The rows of Y fall into 3 groups, and each row is roughly a mix of its group's hidden directions; some rows fit no group.
Y, 114 rows:
-.15 -.37 .23 .02 .24 -.32 .08 -.06 .20 -.08 .02

.23 .16 -.15 .30 -.15 .00 -.28 .13 .17 -.20 -.25

-.03 .01 -.42 .01 .33 -.27 -.07 .04 -.10 .01 -.23

.10 -.30 .29 .14 -.06 .11 .15 .08 .08 .03 .43

-.25 -.11 .08 -.22 -.40 .08 .12 -.03 .07 -.13 .33

-.12 -.26 .23 -.09 .38 -.02 .28 -.25 -.06 -.03 -.01

-.16 -.37 -.01 -.13 -.30 .14 .18 -.09 .11 -.23 .20

-.41 .43 -.02 .16 .02 -.08 -.02 -.03 -.11 -.14 .14

.04 .50 .11 .12 -.14 -.05 -.20 .25 -.03 .15 .12

-.14 -.07 -.12 .09 .09 -.16 .02 -.18 .19 -.51 -.16

.03 .01 .14 .58 .10 .09 .06 .14 .02 -.16 .13

.05 .15 -.24 .16 .34 -.08 -.13 .03 -.08 -.36 -.23

.05 -.16 .12 .12 .02 -.15 -.32 .09 .23 -.39 -.19

-.04 .25 -.13 .22 -.42 .23 -.06 .14 -.03 .18 .15

-.04 -.34 -.02 -.22 -.32 .29 .06 -.20 -.06 .13 .13

-.13 .02 .38 -.25 -.36 .16 .12 -.04 .03 .13 .15

-.08 -.35 .09 -.25 .24 -.03 .08 .13 -.18 -.10 .34

.09 -.48 -.19 .03 -.33 .00 .11 -.09 .14 -.12 .02

.03 .32 .02 .15 -.33 -.06 -.09 .23 -.02 .37 .00

.27 -.35 -.01 -.27 -.17 -.01 .19 .02 .12 .25 -.16

-.27 .29 .13 .11 -.38 -.02 .02 -.03 .16 -.27 .03

.13 -.50 -.03 -.09 .15 -.20 .17 -.07 .21 -.10 -.12

.12 .11 .18 .06 .50 -.04 .06 .12 -.16 -.16 -.24

.18 .33 .24 .05 .30 .02 -.08 .25 -.13 -.11 -.22

.05 .53 .03 .12 .16 -.05 -.27 .15 .00 -.06 -.09

-.04 -.36 .22 -.11 .17 -.24 .22 -.03 .12 -.30 .03

.07 .33 .10 .09 .33 -.01 .06 .21 -.25 -.26 .13

-.28 -.21 .23 .10 .13 -.37 .12 -.01 .22 -.15 .11

-.35 -.05 .33 .09 -.10 -.28 .14 .03 .21 -.07 .19

.10 .44 .10 .09 -.10 -.13 -.19 .26 -.08 .21 .18

.16 -.52 .21 -.21 .11 .05 .06 -.06 .09 -.15 .05

.09 .29 .04 .10 .33 .28 -.11 .08 -.16 -.29 -.11

-.21 .25 -.16 .09 -.40 -.04 -.18 .04 .12 .16 .24

-.19 -.07 -.12 -.25 -.49 .13 .03 -.04 .13 -.19 .05

.00 .42 .20 -.21 .32 -.04 -.07 .09 -.17 .16 .03

.16 -.26 .11 -.08 .34 -.34 .22 .02 .09 .04 -.19

.12 .33 .00 .27 -.10 .19 -.20 .35 .00 -.09 .16

.05 -.02 .03 .29 .08 -.05 -.26 -.05 .20 -.46 -.14

-.03 -.28 .08 -.30 -.34 .20 .05 -.13 .10 .19 .20

-.40 -.12 .05 -.08 .15 -.44 .13 .01 .09 -.10 .03

-.36 .02 .07 .18 .05 -.26 .17 -.15 .19 -.34 .07

-.37 .16 .16 .06 -.24 -.23 .20 -.16 .24 -.08 -.05

.13 .35 -.15 .13 -.08 .29 -.10 .16 -.27 .14 .20

.01 -.51 .00 -.28 -.11 .06 .16 -.22 .05 .09 .05

.26 -.12 -.29 -.03 .23 -.04 -.20 -.07 .00 -.03 -.41

.01 -.32 .01 -.20 -.19 .26 .18 .01 .07 -.33 .21

-.27 .35 -.01 .18 -.29 -.24 -.06 .21 .11 -.06 .00

.05 -.35 .03 -.06 -.31 .12 .26 -.09 -.01 .33 .09

-.03 .38 -.10 .16 -.07 .15 -.25 .16 .13 -.15 .32

.01 -.18 .05 -.02 .25 -.52 .11 -.05 .05 .04 -.21

-.25 .36 .14 .24 -.27 .00 -.06 .01 .12 -.25 .09

.30 -.50 .15 .06 .10 -.04 .05 .03 .20 -.08 .02

-.39 .04 .22 -.06 -.08 -.06 .11 .02 -.01 -.32 .33

-.04 .24 -.16 .26 .23 -.11 -.30 -.11 .04 -.14 -.31

-.14 .28 -.30 -.04 -.25 -.15 -.31 .03 .02 .20 -.14

.08 -.22 -.16 .18 -.26 .24 .03 .16 .10 -.37 .16

.09 .06 .13 .23 .31 -.32 .18 .03 -.15 .15 -.27

-.04 -.10 -.25 .08 -.45 .26 .02 .04 .15 -.08 .25

-.22 .44 -.11 .20 -.20 .05 -.24 .19 .00 -.04 .06

-.06 .24 .13 .34 -.28 -.04 -.14 .05 .25 -.27 -.04

.09 -.23 -.41 .21 -.27 .03 -.07 .03 .08 -.24 -.14

.15 .40 .22 -.01 .18 .07 -.18 .25 -.07 .22 .11

.15 .30 -.35 .33 .13 .08 -.18 .08 -.11 -.09 -.06

-.09 .42 .00 .37 -.07 -.03 -.21 .23 -.03 .04 .10

-.12 .38 .09 -.01 -.39 .24 .13 -.13 -.03 .14 .05

-.10 .31 -.04 .04 -.32 .32 -.20 .08 .07 -.02 .27

.10 -.44 -.07 -.31 .24 -.11 .16 -.06 -.03 .16 -.07

-.03 .44 .16 .40 -.06 .06 -.11 .20 .03 -.01 .03

-.11 -.19 -.26 -.19 -.21 .32 -.07 -.07 .19 -.11 .29

.08 -.24 .28 -.23 -.02 -.14 .24 -.03 -.06 .10 .39

-.02 .30 -.04 .11 -.43 .17 .13 .17 -.04 -.04 .26

.18 .08 -.34 -.09 -.03 .24 -.33 .30 -.03 -.07 .07

-.18 .54 -.02 .07 -.15 .11 -.20 -.03 -.13 .09 -.10

.09 -.42 .17 -.10 .22 .03 .36 -.14 .09 .02 .08

-.30 .32 -.11 .02 -.19 -.15 -.10 -.04 .08 -.31 .22

.16 -.55 -.19 .02 -.08 .06 .06 -.15 .15 -.01 -.12

.34 -.13 .13 .04 .21 .07 .22 .11 -.19 .16 -.33

-.08 -.15 .30 -.21 -.31 .10 .23 -.05 .10 -.06 .31

-.26 -.14 .23 .05 -.03 -.10 .31 -.04 .10 -.17 .38

.05 .41 -.23 .01 -.13 .13 -.37 -.05 .17 -.02 .08

.24 -.17 -.02 .02 .34 -.12 .19 -.23 -.03 .28 -.23

.19 -.08 .21 -.13 .33 .16 .14 -.03 -.22 .30 -.19

-.24 .39 -.02 .11 -.11 -.23 -.06 -.04 .06 .29 -.24

.24 .05 -.28 .24 -.18 .21 -.26 .23 .11 -.09 -.15

-.10 .20 .41 -.08 -.08 -.01 .12 .10 -.05 .07 .42

.15 .10 -.07 .50 -.19 -.16 .24 .14 .01 .08 -.07

-.04 -.25 -.04 -.39 .28 .00 .12 -.24 -.13 .18 -.13

.02 -.51 -.07 -.22 .17 -.02 .20 -.20 -.04 -.08 .03

-.29 .33 .02 .09 -.39 .06 -.14 .12 .07 .00 .19

-.13 .00 .01 .14 -.54 .11 .08 .06 .02 .17 .24

-.11 -.02 -.40 -.01 .07 -.15 -.22 -.12 .14 -.39 -.03

-.15 .16 -.22 -.12 .24 -.11 -.11 -.26 -.06 .04 -.41

.15 .28 .01 .17 .39 -.21 -.13 .12 -.20 .19 -.03

.02 .37 .04 .35 -.18 .02 .02 .21 -.12 .29 -.01

-.26 .18 -.05 -.06 -.21 -.06 -.26 -.36 -.03 .25 .16

-.13 .45 .11 -.15 -.20 .01 -.19 .18 -.02 .18 .20

.10 .05 -.03 .35 -.41 .04 -.18 .17 .20 .14 .08

.00 .36 -.11 .32 .13 -.25 -.08 .09 -.17 .13 -.24

.15 -.27 .03 -.12 -.04 .36 .18 .03 .09 -.39 .00

.19 .36 -.13 .15 .24 -.01 -.18 .08 -.17 -.01 -.32

.05 -.09 .26 .12 .33 -.38 .25 .03 -.03 .00 -.16

-.08 .13 .34 -.31 .30 -.01 .12 .00 -.16 .10 .25

-.15 -.33 -.11 -.17 .18 -.31 -.02 -.16 .03 -.31 -.11

.03 -.28 .33 -.21 .26 .10 .27 -.10 -.03 -.02 .21

.11 -.26 -.15 -.24 .39 .07 -.04 -.18 -.11 -.10 -.24

.14 -.29 -.14 .41 .10 .10 .06 -.07 .11 -.17 -.28

-.02 .33 -.30 .16 -.23 .27 -.24 .12 -.08 -.03 .01

-.16 .51 -.09 .17 .00 -.17 -.27 .12 -.02 .08 .00

-.02 -.03 .15 -.11 -.44 .26 -.05 .12 .21 .05 .27

.01 .19 -.16 -.08 -.40 .28 -.24 .04 .01 .23 .10

-.17 .38 .15 -.06 .12 .03 -.28 .02 .12 -.30 .20

-.14 .50 -.20 -.04 -.19 .10 -.05 -.09 -.13 .13 -.19

.21 .17 -.08 -.10 .40 .15 -.21 .03 -.05 -.25 -.24

-.07 -.12 .02 -.06 .46 -.36 .02 -.07 -.02 -.19 -.18
Here is one row of each group, with its name. Which group are the others in?
.06 .07 -.19 .38 -.41 .02 -.08 .13 .12 -.18 -.08 -> (82)
-.22 .29 .08 .16 -.40 -.10 .05 -.05 .25 -.17 -.09 -> (72)
.05 .43 .17 .31 .21 .15 .00 .11 -.18 -.06 -.05 -> (97)

.00 -.29 .09 -.31 .37 -.14 .01 -.24 .02 -.12 -.10 -> (97)
.09 -.26 .20 .20 .09 .00 .43 .01 -.19 .20 -.09 -> (97)
-.15 .00 .00 -.46 -.14 .15 .23 -.27 -.11 .10 -.08 -> (72)
.04 -.31 -.16 .34 -.28 -.19 -.03 -.11 .17 .19 -.09 -> (82)
-.19 .20 .09 .15 -.02 -.32 -.09 .06 .22 -.37 .17 -> (97)
.22 -.12 .11 .21 .53 -.06 .04 .01 -.12 .11 -.04 -> (82)
-.06 -.39 .15 -.25 .26 -.20 .13 -.23 .05 -.11 -.02 -> (97)
.08 -.46 -.14 .25 -.15 .11 .14 -.05 .13 -.26 .01 -> (82)
.13 -.21 .50 -.11 -.12 .21 -.20 .02 .07 -.02 .08 -> (72)
-.05 .19 -.23 -.29 .02 -.03 -.17 -.12 -.13 .14 -.43 -> (72)
-.02 .38 -.04 .40 -.23 -.01 -.17 .13 .11 -.12 -.03 -> (72)
